Each row is where one point has got to under a steady rotation. How many ticks took it there?
The counts run from 0 to 276.
[165 115 162 128  83  94 171 175 107 117 109 102 123 138 131 149 121 123
 128 113 117 117 123 141 128 136 114  86  93 157 141 126 138 111 126  79
  87 127 108 201  92 102  97 137 154  78 112  76 118 105 140 132 104 123
 166] -> 15
[179 106 139 133  66  85 173 144 125 128 134 108 112 163 136 125  98  84
 136 106 103 128  58 148 122 141 144 100 117 134 125 116 123 104 125  99
 107 122 124 181 107 102 110 137 164 107 134  90 147 100 124 143 106 151
 173] -> 22
[149  95 136 118  95 121 157 191 151 115 148 148 115 140  84 114 110  84
 138 125  87 121 107 155 127 153 114  90 111 125 130  84 131 125 139 101
  81 153 167 171  60 110 123 177 164 148 144 110 135 124 109 140 114 124
 154] -> 215
[154  94 157 113 110 109 190 177 158 143 123 151 113 144 134 145 115 142
 132 123  67  85  98 147 119 167 134  85  79 122 117 104 127 144 123 123
 109 119 139 151  63 132 138 156 186  99 129 114 122 124 101 101 124 101
 127] -> 225
[119  86 145 144 126  96 174 157 151 134 102 181 129 120 128 162 110 143
 121 109 136  96  90 142 144 154 147 110  86 138  73 149 149 171 119 112
 111 117 169 146  79  92 142 136 190 123  94 114 131 126 128 117 145 129
 130] -> 239
[151 124 138 156  69  54 152 157 131  90  91 144  84 133 108 163 108 119
 142 129  97 107 143 152 105 142 135  86  85 164  97 121 128 121 144 132
 101 116 124 148  91 107 105 136 131  97 148 125 133 104  91 107 176 150
 100] -> 193
[126  77 136 174 115  92 157 146 130 134 132 168 150 120 132 167 112  99
  99  95 157 124  68 130 135 139 114 129 118 127  92 116 147 147 134 100
  83 140 166 152  54 104 122 154 166 167 124  98 116 124 127 123 130 158
 149] -> 249
[161  92 147 146 109 101 179 158 158 115 137 142  93 126 113 143 100 129
 140 121  82 105  91 164 135 164 136 116  86 133 105 129 120 171 117 110
 119 141 152 150  74 149 145 147 198 104 124 123 158 125 103 143 130  97
 133] -> 229
[151  95 120 163  82 136 186 126 146 115 131 128 143 128 117 114 145  87
 112 126 121 124  92 153 106 128 145  91  91 126  98  92 117 125 120 112
 132 138 134 191  75 136 145 143 189 125 102 102 143 127 150 144  75 120
 155] -> 140
[142 123 146 134 106 105 171 144 147  87 107 171  99 142 114 152 121 138
  84 110  64 119 121 138 128 154 110  87  81 122 121 116 135 146 103 145
  96 117 152 161  60 113 140 155 162 112  94 134  92 148  91 121 151 119
 101] -> 76
[139  93 161 170  66  68 147 150 138 123  91 191 100 139 121 126 101  76
 154 104 120 128  81 145 136 144 143 107 126 129  98 126 130 110 136 123
 113 127 139 187 104 104  95 143 159 143 128 148 153 133 120 138 141 151
 102] -> 38
[139  88 136 183 111 104 196 143 127 139  98 149 154 131 123 173 141 141
  91 124 149 110 104 139  96 127 115 111  81 142  82 102 140 149 117 103
 100 130 123 151  62 109 128 158 163 125 112 100 100 135 138  86 139 128
 159] -> 254
[131  99 133 128 119  75 155 173 124 113 127 128 123  97 124 169 108 135
 113 127 109 106 133 158 127 159 119 113  96 157 109 137 150 160 125  97
  62 124 139 125  69  82 134 161 165  94 107  91 104 112 106 128 156 142
 153] -> 89
[136  82 164 175 105 112 143 180 152 100 163 145 137 118 113 128 102  79
 135 120 136 127 114 149 135 129 139  92 127 131  82 135 116 122 125 118
 101 124 127 181  68 106 125 143 186 126 134  74 151  84 155 160 126 137
 143] -> 126
[148 116  96 127  79 121 186 134 152  88 144 171 118 159  87 130  91  96
 101 110  98 134  77 145 106 145 139 100  90  97 115  89 153 140 136 125
 119 109 161 145  78 116 150 170 165 152 108 134 109 123  80 124 135 138
 126] -> 65
[143 143 125 158  79  90 132 162 152  73 120 141  99 144  67 141  86  86
 127 123 113 117 127 136 139 149 112  70 108 150  98 115 124 122 128 124
 103 117 150 180 103  91 127 137 144 123 139 118 166 115  94 151 166 149
 126] -> 201
[145 108 125 185  95  97 155 122 137  72 118 135 110 146 113 129 119 109
  96 112 123 140 132 174  98 131 141  92  86 150  77 131 114 155  86 126
 134 108 132 167  97 123 144 139 186  89  94  95  98  98 137 149 140 140
 141] -> 273
[142  61 129 188 121 101 182 157 113 117 123 144 136 123 120 159 132 126
 108 119 141 121 108 148  82 123 119 131  85 140  88 110 146 157 123  86
  93 139 136 154  58 138 120 164 159 125 120  98  90 111 138 102 141 119
 138] -> 256
[147  88 120 167  74 123 167 123 141 109 131 129 124 104 120 107 128  76
 126 116 128 137  84 153 106 126 149 104  92 134 118  85 127 130 133 107
 113 140 156 188  65 131 139 142 176 121 127  97 138 123 155 150  78 123
 136] -> 141
[147 118 164 159  79 104 134 154 122  89 114 145 122 136 109 143 130  94
 107  97  98 159 108 134 155 127  90  90 117 143 127 113 115 132  84 117
  85 142 151 218  80 105 102 125 160 104 112  87 104 113 133 164 119 154
 141] -> 5
[157 107 140 176  64  72 173 130 139 120  88 173 101 139 107 130 109  94
 157 106 110 135  77 155 120 148 151 104 112 138  84 123 116 108 130 121
 138 139 131 185 125 109 123 147 177 129 108 156 172 144 117 147 137 148
 135] -> 36
[160  97 140 188 102 114 181 121 123 100 140 135 125 152 125 174 111 111
  82 100 124 149  68 127  94 120 116 114  93 113  92  96 115 142 100 116
 119 118 116 160  76 144 136 159 162 133 145  90  99 113 117 103 131 149
 135] -> 261
[136  94 151 149 129  68 151 151 152 133 108 154 106 101 146 149 115 123
 128 113 133  77  86 151 141 169 141 105  87 156  92 132 143 167 128 122
 100 115 163 142  64 105 142 118 176 114 118 114 159 123 133 126 136 121
 129] -> 237
[148 139 133 154  91  91 193 141 124  99  87 138 129 131 126 169 119 133
  81 109 127 111 103 133 140 149 125  94  86 140 120 151 169 113 132 104
 109  98 122 186  95  88 124 134 159 100  47 109 122 126 132 123 150 137
 143] -> 165
[162 112 142 158  80 100 191 159 134 135  85 150  89 173 121 127 117 101
 135  95  97 141  94 128  99 154 138  84  92 125 120 130 127 117 110 113
 135 110 136 206 135 105 125 147 179 129 103 137 149 146 119 125 141 132
 133] -> 32
[141 117 149 146  85  81 142 195 140  70 121 155  95 152  95 139  87 109
 135 118  89 138 149 155 112 144 126  75 107 140 106 132 134 125 132 124
  96 118 146 169 100 101 107 146 144 114 122 114 119  93  96 137 186 139
 104] -> 197
[127  72 168 183 112  85 136 164 153 131 106 162 117 114 118 151 116 112
 151 121 120 116 108 130 123 126 134 101 109 148  52 128 111 145  98 127
  96 117 138 157  85  97 107 140 165 104 165  94 124 100 138 123 140 167
  98] -> 116
[133 105 127 127  74 119 161 156 157 101 123 166 139 147 110 139  82 109
 117 126 130  92  96 140 117 130 147  98  89 109 109 100 175 104 184 105
 104  90 125 148  67  99 119 156 144 146 109 113 117 112 100  96 138 136
 125] -> 57
[131  87 186 177 121 121 154 197 149 112 110 148 131 144 122 155 117 122
 129 116 116 112 133 118 119 123 119  77 100 142  77 142 132 138  90 125
 103 109 122 200  95 104 121 145 172 105 127  89 130 114 140 115 148 141
 105] -> 120
[153  89 129 196  80  85 160  98 131  91 124 141 128 125 126 160 106 103
  94 108 139 137  73 133 109 110 131 119  88 134  76 101 124 155 101 114
 116 114 128 144  72 133 130 140 155 115 164  95 112  98 124 111 131 171
 111] -> 264
[166 126 113 165  63  74 191 125 117  95 106 128 105 147 100 166 130 116
 115 131  78 150 109 154  84 138 123  99  96 138  96 101 110 111 135 112
 125 140 116 167 116 119 119 164 157 122 122 140 114 137  83 135 158 140
 139] -> 184
[122  70 134 151  90 130 153 173 148 114 121 150 143 123 114 111 117 102
 140 126 154 117 114 141 108 104 155  95  88 143 103 114 160 132 133  87
  98 110 146 188  71 102 118 140 158 119 116  76 114  95 164 119 100 129
 137] -> 134
[132 133 136 135  86  99 151 181 151  72 119 152 100 172  83 150  83 113
 123 112  82 128 135 141 132 140 122  70 100 124 100 135 130 123 119 131
 113 110 144 178 108  86 121 150 155 112 115 116 124 109  88 138 180 146
 117] -> 198
[160 131 165 159  79  93 144 131 125 115 108 129 138 128 117 153 143 100
 108 112 103 130 104 155 157 135 118  81 123 158 118 104 103 112  98 128
  97 142 125 196  73  97 123 130 163  88 114  84 125 117 135 160 103 149
 172] -> 7
[143 107  96 130  72 105 177 144 145  77 145 168 101 137  90 121  94  93
 110 114 113 134  94 160  99 138 137 109  82 100 117  94 157 148 156 105
 103 115 168 143  69 120 136 167 158 148 114 126 103 116  90 132 137 129
 119] -> 64
[132 107 152 165 143 117 175 167 142 128 115 158 139 144 128 155 118 109
  84  98 134 105 101 139 125 161 114 102  98 126  99 132 139 155 109 117
 111 126 160 178  77 101 153 149 192 143  77 105 143 141 125 131 154 115
 153] -> 243
[147 114  92 135  73 115 189 137 148  81 134 152 107 147  88 123 106 123
 110 127 115 109 114 167 105 140 148  93  70 116 104  96 156 137 154 102
 126 115 140 141  77 122 152 167 170 128  92 134 120 132  93 129 131 112
 139] -> 62
[149  97 104 140  64  62 187 141 105 127  92 142 109 130 129 146 134 106
 126 131 127 145 108 150  89 138 135 117 102 144 118 113 155  97 157 104
  80 121 133 156  87  81  94 153 131 124 112 102  97 116 116 112 144 153
 138] -> 178
[150 114 165 153  92  95 144 153 118  90 119 152 123 136 122 132 132  93
 104 100  97 167 133 149 138 135 106  92 121 151 134 124 115 128  99 128
  84 143 154 205  80 109 102 135 156 104  96  88 110 106 143 175 122 144
 145] -> 4
[151 112 108 139  72  87 203 146 116 121  91 144 119 160 122 162 137 129
 116 116  93 148 111 138  87 142 127 110  95 127 110 115 143  96 134 114
  96 117 123 171 112  96 103 170 140 124  99 123  81 126  94 101 159 151
 146] -> 180
[121 108 128 133  73  83 117 164 153  90 123 155 117 124  79 130  93  82
 151 128 119 117 127 158 142 146 141  77 123 152  98 110 135 119 149 124
  88 124 159 149  70  66 119 143 150 129 138 113 146 111  92 155 154 168
 144] -> 204
[152 106 158 167  97  95 174 118 139  96 112 140 113 170 147 152 124 125
  89 109 115 131 110 145  88 131 144  90  77 131  92 128 123 138  90 154
 127  86 116 151  79 116 132 141 169  94 102  79  88  85 132  93 143 153
 119] -> 269
[150 110 159 159  93 104 174 180 132  94 129 175 120 140 109 145  96 102
 125 119 116 118 131 160 127 138 128 101 120 124 111 128 136  90 168 110
 111 129 106 182  82 125 117 170 161 149  93 136 156 111 118 135 162 115
 148] -> 48
[145  86 141 155  93 142 180 166 140 113 136 138 132 145 129  97 134  93
 114 118 137 131 111 149  95 134 144  82  98 129 125 107 134 119 131 104
 111 118 139 199  62 127 127 146 171 138 101  81 123 100 167 132  97 102
 143] -> 137
